In the rows, zero is written as 128.
Each path below is one point turned by a fixed rotation once a step. After each direction that follows a path, write how fast that rotation turns it, in deg/step (0 if it stays still).
Each turn is a multiple of 5 degrees from 10 to 175, or 0.

[124 128 116 125 128 134 116 129 122 126 143 136 115 129 127 124]
[130 130 114 127 129 134 120 135 125 131 143 134 115 125 125 123]
[130 133 117 123 128 136 116 134 126 133 140 138 117 125 121 131]
[127 127 119 120 131 135 115 128 123 127 141 139 114 125 127 130]
[132 127 115 124 133 136 122 131 125 131 143 134 113 122 129 126]
[135 132 116 121 132 138 120 133 127 135 139 136 116 124 124 133]
[130 128 119 117 133 139 117 125 124 130 138 137 117 127 129 135]
[133 126 115 120 135 139 123 125 125 130 141 131 115 127 133 129]
[136 132 113 121 133 142 124 130 127 137 138 131 119 129 128 132]
[130 131 116 118 131 142 119 125 124 132 137 134 121 133 128 136]
[129 128 114 120 133 141 122 123 123 129 141 130 118 133 134 129]
[132 133 111 124 131 142 124 130 126 135 140 127 119 134 130 128]
[127 135 114 121 128 142 118 129 124 133 138 132 123 136 126 132]
[123 130 114 122 129 139 118 125 121 127 141 131 120 136 131 127]
[128 133 110 127 129 138 122 131 124 132 143 128 118 134 129 123]
[126 136 114 125 126 139 117 134 124 133 139 133 121 134 123 128]
[122 131 116 123 127 137 115 129 122 127 141 135 118 134 126 127]
[133 130 124 132 129 128 133 133 131 133 129 124 127 126 128 124]	110
[124 126 131 127 130 131 125 127 137 132 132 128 125 131 128 127]	0

[127 136 119 121 121 132 130 132 131 119 123 134 112 130 136 115]
[134 129 132 134 122 130 132 133 141 130 130 131 107 132 131 118]
[132 131 127 133 126 127 128 120 128 123 132 120 106 134 138 127]
[128 126 123 128 128 131 136 119 135 117 117 129 116 137 140 121]
[135 113 131 127 124 129 139 130 137 127 129 125 116 137 137 122]
[128 121 130 122 132 127 133 131 121 119 135 122 111 137 141 129]
[120 126 129 114 130 128 131 129 129 123 124 136 116 138 141 116]
[132 123 127 118 116 128 131 138 133 131 134 128 114 132 135 114]
[129 136 126 127 125 130 128 137 124 120 134 128 104 131 134 124]
[126 137 128 129 129 128 127 121 136 127 124 135 108 135 136 116]
[137 124 123 130 115 129 132 122 138 128 128 121 112 132 137 119]
[133 124 126 136 129 132 139 130 129 115 127 124 110 136 137 130]
[127 120 134 126 137 126 134 119 134 125 126 130 114 141 141 121]
[128 116 126 116 119 128 132 127 128 125 130 121 119 136 143 121]
[126 124 127 120 128 131 138 143 125 118 130 132 113 135 135 124]
[127 128 134 120 133 125 126 131 130 131 136 134 108 134 135 115]
[127 133 124 120 114 129 122 127 129 125 130 124 110 131 139 118]
[134 132 129 124 129 129 128 131 132 127 127 126 126 135 133 128]	0
[126 134 128 123 126 128 124 134 126 130 131 132 126 126 126 124]	45

[124 131 138 121 129 125 132 115 127 114 133 127 117 145 130 131]
[124 125 128 121 138 125 149 126 138 120 138 129 129 123 128 119]
[121 121 124 124 125 130 130 122 134 114 130 128 119 149 126 122]
[121 137 136 115 138 121 142 126 131 127 137 121 124 130 128 116]
[124 115 121 123 124 132 136 120 139 115 127 121 127 135 118 117]
[124 134 137 115 144 127 129 119 130 128 128 122 119 141 130 118]
[125 126 130 119 129 135 144 118 133 116 130 119 134 126 115 122]
[129 121 132 124 141 126 127 113 138 119 125 128 117 141 132 124]
[122 135 134 116 138 139 144 125 127 118 136 130 133 132 122 124]
[126 120 132 129 127 121 137 113 139 110 130 125 119 135 128 129]
[122 128 128 116 145 132 138 130 132 123 137 137 125 136 131 117]
[120 131 129 124 118 126 140 120 132 111 134 119 124 140 122 127]
[126 121 130 119 142 118 137 123 138 127 132 128 118 130 130 112]
[118 128 124 117 126 141 134 125 130 117 131 120 131 144 120 119]
[128 131 139 122 136 117 135 113 135 123 127 117 117 130 125 119]
[124 116 123 115 139 141 137 122 135 121 129 127 134 132 122 118]
[125 138 138 126 134 128 131 113 132 115 126 121 119 143 126 128]
[125 136 130 126 129 133 125 130 123 128 129 129 128 135 128 129]	135
[134 130 124 128 124 132 132 127 128 135 128 128 124 128 131 131]	0
[132 128 132 129 133 133 127 122 127 126 125 130 131 126 128 134]	40
[127 131 130 131 131 123 126 126 132 129 127 123 127 131 136 130]	160

[120 132 119 140 135 124 121 134 138 118 132 124 124 135 141 127]
[133 133 140 137 130 125 117 136 134 133 141 120 127 139 123 121]
[134 139 128 128 137 134 132 116 143 127 137 127 137 133 128 123]
[134 142 132 137 125 124 132 128 131 106 128 134 131 132 125 125]
[137 127 131 136 136 126 136 134 136 117 132 117 114 133 136 132]
[115 138 133 137 140 117 126 125 131 128 139 121 121 131 127 121]
[140 142 121 127 126 128 125 127 130 129 141 124 126 138 126 112]
[136 137 126 134 133 125 121 121 132 115 141 131 137 131 138 137]
[136 137 146 126 134 119 132 138 135 121 132 133 122 136 127 132]
[130 134 126 137 135 120 138 116 141 131 128 128 116 137 133 124]
[133 138 131 138 121 117 128 117 122 121 140 121 122 126 124 119]
[138 138 123 116 134 125 129 128 129 119 143 121 123 127 140 127]
[122 140 129 129 132 112 118 132 133 124 134 138 125 137 138 131]
[145 131 136 133 123 120 125 126 137 138 134 129 120 140 130 127]
[132 136 135 129 130 120 134 105 137 126 137 128 132 123 130 129]
[135 141 131 119 120 117 136 129 128 112 128 129 120 126 130 120]
[129 127 120 132 128 116 126 127 135 122 131 122 115 130 148 132]
[136 128 130 124 125 130 130 134 127 130 128 126 124 130 125 125]	155
[132 123 132 132 127 129 125 127 125 127 132 123 129 125 129 133]	115

[132 125 132 132 132 127 116 120 138 131 126 117 132 138 112 129]
[116 122 135 116 131 126 117 127 125 124 118 131 124 131 116 120]
[120 125 135 126 140 131 112 130 134 127 136 128 122 136 139 126]
[134 141 130 123 140 136 117 136 138 125 127 128 129 121 121 128]
[124 126 127 131 138 129 122 130 127 120 127 109 135 134 115 127]
[131 122 141 124 131 126 115 123 127 130 128 132 132 139 116 117]
[118 127 136 113 134 125 119 130 138 128 126 125 115 135 126 132]
[125 130 131 132 137 130 111 140 136 118 131 127 127 120 129 120]
[127 135 122 128 142 137 118 124 136 133 129 119 137 133 117 128]
[127 124 140 122 133 133 121 127 120 117 118 123 130 135 114 126]
[123 127 140 120 137 119 119 132 129 132 139 126 123 140 127 120]
[134 131 133 124 131 126 111 133 147 123 126 127 121 125 124 131]
[116 128 120 127 138 130 118 132 134 124 126 116 133 122 118 119]
[128 123 137 133 137 140 114 119 126 128 124 127 135 138 123 124]
[122 136 141 112 139 129 124 132 124 127 126 129 122 136 118 130]
[132 126 135 130 135 120 114 139 134 116 136 120 123 133 129 127]
[132 131 123 122 133 127 115 129 144 132 129 124 135 126 116 118]
[132 129 123 124 129 128 126 133 133 125 131 127 128 125 134 128]	85
[121 128 125 130 130 133 124 126 130 129 125 132 127 124 132 128]	70

[123 127 126 121 120 124 122 130 131 144 123 123 125 131 139 119]
[131 141 132 125 126 123 116 124 128 141 127 121 128 126 138 128]
[130 134 122 126 133 125 119 124 129 142 134 133 118 135 140 126]
[124 132 128 127 138 127 123 127 132 143 131 123 130 132 136 113]
[128 136 139 135 130 128 120 131 129 145 126 124 121 136 129 124]
[123 126 127 125 120 124 123 132 130 144 124 128 119 135 138 121]
[128 137 132 122 124 122 118 126 130 142 124 119 132 126 140 123]
[133 138 126 127 130 124 117 123 129 143 132 130 120 133 139 132]
[123 129 122 125 137 127 121 126 132 144 132 127 126 133 137 115]
[127 138 137 135 134 129 120 130 129 144 127 121 126 133 129 119]
[125 129 131 130 122 126 122 134 128 144 125 130 115 138 135 123]
[125 131 131 121 123 122 122 128 130 142 123 120 130 129 142 120]
[134 140 132 126 128 124 116 123 130 142 130 125 124 131 138 133]
[126 130 119 125 133 127 120 125 133 145 133 131 121 133 138 121]
[125 136 132 131 136 129 120 128 130 144 129 121 130 130 130 114]
[127 135 135 134 125 127 121 133 126 144 126 128 115 138 132 124]
[122 127 129 121 122 122 124 131 129 142 124 124 125 134 143 118]
[131 130 129 131 127 129 127 128 127 128 129 133 120 132 126 135]	135
[129 130 129 124 130 123 129 126 124 123 130 128 129 128 137 131]	70

[121 123 127 117 118 142 138 132 116 130 125 136 123 117 118 132]
[119 110 124 127 115 137 137 126 115 133 134 127 126 131 127 126]
[114 116 135 121 119 123 142 125 124 138 117 127 123 128 128 120]
[121 119 130 132 118 119 136 119 119 132 127 135 131 116 142 116]
[118 133 133 125 115 121 128 119 122 143 124 142 132 118 130 132]
[135 126 123 128 112 118 129 119 116 142 134 134 139 130 127 130]
[141 135 128 117 111 121 137 128 120 139 117 130 126 128 124 129]
[144 129 124 129 116 132 146 128 117 132 132 133 125 120 134 129]
[126 133 126 127 114 144 145 126 129 140 125 131 123 124 127 135]
[125 118 118 131 120 136 149 121 128 135 132 126 137 127 122 123]
[118 126 122 118 115 132 140 125 130 128 116 131 132 120 124 115]
[120 116 125 120 118 129 135 125 118 123 134 142 134 114 126 122]
[114 121 131 116 108 130 125 122 118 133 127 136 125 127 125 133]
[128 112 135 124 116 116 137 119 112 134 130 127 129 132 127 130]
[127 130 135 127 113 121 136 121 116 136 113 125 121 124 138 126]
[131 129 131 137 124 125 140 120 114 143 128 135 131 114 135 131]
[126 136 120 132 114 133 132 123 122 151 123 132 132 127 128 129]
[132 128 128 126 129 123 131 130 128 123 122 126 127 125 130 121]	95
[131 124 131 128 135 124 133 129 127 129 132 131 131 125 123 130]	175

[127 123 128 139 135 140 129 111 124 123 128 125 125 134 126 147]
[121 129 124 137 136 139 134 108 127 127 129 135 126 129 128 147]
[118 141 124 133 137 134 137 114 124 129 133 136 122 128 129 145]
[120 146 126 129 138 128 136 118 121 125 137 124 119 130 127 143]
[120 137 127 127 141 128 131 117 123 118 135 113 118 129 124 142]
[118 126 123 127 139 134 127 114 128 115 134 116 118 124 123 139]
[114 125 120 126 133 140 127 113 128 117 135 129 114 121 124 136]
[114 132 123 127 125 140 128 119 122 120 139 136 111 126 124 135]
[116 135 130 129 122 134 127 124 115 120 141 130 111 133 122 139]
[119 128 133 134 124 130 122 122 115 120 138 122 117 137 121 145]
[120 120 131 137 126 129 118 114 121 120 132 124 123 131 121 148]
[119 125 127 140 127 130 120 109 123 124 128 134 123 123 125 146]
[121 138 125 140 128 129 124 111 120 126 129 139 119 122 130 143]
[127 146 127 140 132 127 126 115 116 123 131 131 116 127 130 140]
[132 140 128 139 137 130 127 116 117 119 129 118 116 132 128 141]
[131 129 125 137 140 138 127 112 124 117 128 117 118 132 127 141]
[125 125 121 135 139 145 132 110 128 120 130 127 119 129 128 140]
[125 129 126 122 134 131 136 129 132 128 130 125 129 129 128 128]	25
[127 128 123 131 122 127 132 135 132 129 123 124 129 127 129 128]	0
[128 137 129 127 126 127 131 132 124 130 131 132 125 129 129 126]	70

[117 120 129 120 136 142 122 135 131 141 116 125 118 125 129 135]
[122 115 136 126 127 133 121 132 115 134 116 128 125 127 141 141]
[132 111 137 121 126 135 114 136 123 131 122 135 118 123 131 122]
[117 121 136 122 124 143 119 144 127 136 125 129 127 136 133 124]
[130 116 129 122 130 142 127 139 131 139 117 120 120 129 136 136]
[121 115 138 123 134 129 125 139 124 133 119 138 121 125 139 139]
[123 112 142 129 128 143 122 132 118 134 123 132 118 124 127 123]
[116 122 129 117 128 141 111 136 127 137 118 126 123 129 130 127]
[132 115 133 123 122 137 122 139 122 135 118 122 127 131 144 137]
[131 113 138 120 132 132 123 143 131 133 122 138 117 125 136 128]
[115 118 142 128 130 144 128 139 124 136 124 131 122 132 129 127]
[121 118 128 121 133 141 119 131 126 140 114 122 119 123 129 136]
[124 115 136 122 125 130 116 136 117 132 118 133 126 127 143 137]
[134 111 138 123 124 140 119 139 125 132 125 132 119 127 131 120]
[116 123 134 119 129 142 122 144 132 138 123 129 124 135 132 128]
[127 115 132 126 131 141 130 136 126 139 116 121 121 127 137 141]
[122 114 138 121 134 129 120 135 122 132 118 140 118 121 135 134]
[125 128 132 129 128 132 128 129 129 128 132 131 127 129 122 119]	100
[132 128 126 125 122 127 120 129 127 126 129 126 131 130 130 123]	70
[127 130 125 122 133 124 124 129 134 129 127 132 125 125 126 127]	160

[128 135 133 127 131 133 131 116 136 132 132 138 116 116 133 118]
[128 139 125 125 131 127 136 118 128 135 146 128 130 124 138 128]
[133 129 130 125 137 138 136 108 129 130 128 133 138 123 131 127]
[127 134 131 128 129 133 131 115 138 133 132 137 117 118 133 117]
[128 140 126 125 131 126 138 118 129 135 147 128 129 125 137 130]
[133 130 130 124 137 138 135 109 127 130 128 134 138 122 133 127]
[127 133 129 129 128 133 132 114 139 133 132 136 118 119 133 115]
[129 140 128 125 133 126 138 118 130 134 147 128 128 124 134 132]
[133 130 130 122 137 139 134 111 126 130 128 135 137 121 135 127]
[128 132 128 130 127 133 132 112 139 134 133 135 119 120 133 115]
[130 141 130 125 134 126 138 118 131 133 146 128 127 123 132 132]
[132 131 129 121 136 140 133 112 125 131 129 136 137 121 136 127]
[128 131 126 130 126 133 133 112 138 134 133 133 121 122 133 114]
[130 140 133 126 136 125 138 116 132 133 145 129 127 122 131 133]
[130 132 128 119 135 140 133 114 125 132 129 137 136 120 138 126]
[128 130 125 131 127 133 134 110 137 134 133 131 122 123 133 114]
[131 139 135 127 136 126 137 116 133 132 144 129 126 122 130 133]
[125 134 128 124 129 126 129 133 126 130 132 131 123 125 126 133]	115
[127 129 122 130 127 124 133 125 129 130 132 122 129 131 123 130]	125

[134 125 118 124 120 132 135 122 133 129 114 137 139 136 125 140]
[142 124 122 130 123 123 132 117 135 130 120 133 133 127 114 140]
[132 120 122 129 125 109 129 125 140 125 128 132 133 126 118 139]
[121 118 117 129 119 116 130 129 136 126 126 137 139 136 126 136]
[127 118 118 132 115 130 132 124 127 129 117 138 140 135 120 133]
[135 117 125 130 121 127 127 120 128 124 118 138 133 124 110 135]
[126 117 124 123 124 116 121 122 137 122 128 138 128 124 114 137]
[115 119 118 121 121 120 123 122 136 132 130 138 136 134 121 133]
[122 119 122 124 120 130 130 122 126 136 123 133 145 132 116 131]
[131 119 130 119 125 129 129 124 127 126 118 135 142 122 111 135]
[127 123 126 112 129 122 123 122 138 123 122 138 132 124 118 141]
[123 127 118 115 125 122 127 119 140 136 128 134 135 135 123 139]
[128 124 121 123 124 123 136 123 133 140 125 127 147 132 119 135]
[135 120 128 122 127 122 136 131 130 126 117 132 146 125 119 139]
[134 124 122 119 126 124 130 126 138 120 117 140 133 129 125 144]
[132 127 115 125 122 123 129 117 142 132 123 136 129 136 124 140]
[133 121 118 133 122 117 134 122 135 137 127 128 140 132 116 135]
[133 129 129 132 127 131 131 124 125 134 127 124 130 127 122 126]	95
[130 130 127 127 129 125 124 122 133 130 132 127 121 127 125 129]	80
[133 133 128 123 132 128 133 129 132 131 126 124 131 128 132 132]	25
[127 126 124 130 137 129 127 126 130 126 124 125 128 128 129 121]	0

[111 122 131 124 141 120 120 135 124 122 123 129 141 125 132 127]
[117 120 135 124 130 117 121 120 123 130 110 135 136 126 125 128]
[124 126 129 131 128 128 121 131 129 130 108 135 136 115 122 118]
[118 123 125 127 134 127 118 140 123 126 119 125 139 115 137 121]
[116 113 131 122 132 121 127 123 117 128 119 128 138 118 133 130]
[117 117 137 135 129 129 129 124 128 130 115 135 135 114 119 125]
[114 127 135 135 134 130 114 133 129 134 123 130 136 114 130 119]
[117 127 131 120 140 120 119 126 115 130 126 130 140 117 133 122]
[117 121 134 125 138 121 130 126 123 121 116 136 140 121 117 126]
[114 123 134 133 130 125 116 134 134 128 111 134 135 125 125 123]
[122 127 127 124 129 122 113 128 120 135 114 130 136 118 137 120]
[124 120 125 122 134 125 130 130 117 123 115 130 140 111 127 123]
[112 113 133 133 132 128 126 134 130 123 117 128 137 119 128 129]
[113 120 137 132 128 125 115 122 126 139 118 130 133 118 133 126]
[123 128 132 126 135 128 124 124 118 133 122 134 138 109 125 117]
[114 123 132 128 142 126 125 137 125 120 124 131 141 117 124 124]
[110 120 137 126 134 118 117 126 126 128 118 132 137 128 129 130]
[132 128 128 129 128 131 134 127 128 125 125 131 129 124 120 126]	115
[124 125 126 127 128 124 128 130 129 131 127 136 133 124 129 127]	0

[127 144 124 138 138 117 131 130 128 136 126 127 123 127 124 141]
[124 140 120 142 136 122 141 132 124 139 123 126 127 130 129 135]
[129 135 125 146 140 123 139 121 126 136 133 125 130 128 130 138]
[131 142 128 141 140 129 134 127 123 134 132 125 121 127 124 142]
[133 139 123 135 139 122 136 133 122 143 126 123 125 127 125 139]
[127 140 122 140 138 113 134 126 129 138 126 126 129 127 127 139]
[122 142 121 146 137 126 139 129 125 133 127 128 124 130 128 136]
[133 135 125 142 140 128 141 126 122 139 132 123 128 128 128 138]
[134 140 127 139 140 122 131 126 126 136 133 125 123 125 123 144]
[128 143 122 136 137 121 134 135 124 139 123 125 123 128 124 139]
[126 137 121 142 137 117 140 126 126 140 126 125 131 128 130 136]
[126 140 125 147 139 126 136 122 127 131 132 127 125 128 128 139]
[133 139 125 140 140 131 138 131 121 139 131 123 123 128 125 140]
[135 138 125 136 140 117 133 127 126 141 129 123 127 126 125 141]
[124 145 122 141 137 118 133 130 128 135 125 128 124 128 126 139]
[125 138 121 144 137 125 143 129 123 138 126 125 128 130 130 134]
[131 136 127 144 140 125 138 121 126 135 135 125 127 127 128 140]
[128 128 130 130 129 123 123 121 133 124 132 130 129 126 127 131]	130
[122 130 124 128 126 120 128 130 131 129 122 130 130 129 129 126]	80

[131 137 127 128 140 127 130 129 128 137 130 128 147 127 125 139]
[136 132 125 122 130 125 131 125 121 135 132 131 144 126 118 142]
[132 131 130 128 136 122 130 128 128 139 132 128 149 127 118 132]
[139 135 130 128 129 119 131 125 120 138 129 132 140 123 115 135]
[134 138 128 127 130 119 128 127 129 135 131 127 146 127 115 124]
[139 145 127 132 132 121 130 126 124 136 127 130 138 121 120 131]
[135 145 121 124 128 122 128 128 129 130 133 127 144 128 119 128]
[135 146 124 130 137 126 130 129 128 135 128 129 141 123 127 136]
[134 141 119 120 130 127 130 126 125 131 134 128 143 129 122 139]
[131 136 126 128 140 127 130 129 128 137 130 128 147 127 125 139]
[136 132 125 122 130 125 131 126 121 136 132 131 143 126 118 141]
[132 132 131 128 136 122 130 128 128 139 131 128 149 128 118 132]
[139 135 129 128 129 120 131 125 120 137 128 132 139 123 115 135]
[134 139 128 128 129 119 128 128 128 135 131 127 146 127 115 125]
[140 145 128 132 131 120 129 126 124 136 126 130 138 121 120 132]
[134 146 121 123 128 122 128 128 129 131 132 127 143 128 119 128]
[135 146 124 130 137 126 129 128 128 135 127 129 141 123 126 136]
[133 129 129 131 128 128 129 126 123 129 125 132 122 123 129 134]	160
[130 123 122 129 132 129 131 128 125 127 130 122 125 125 129 123]	0
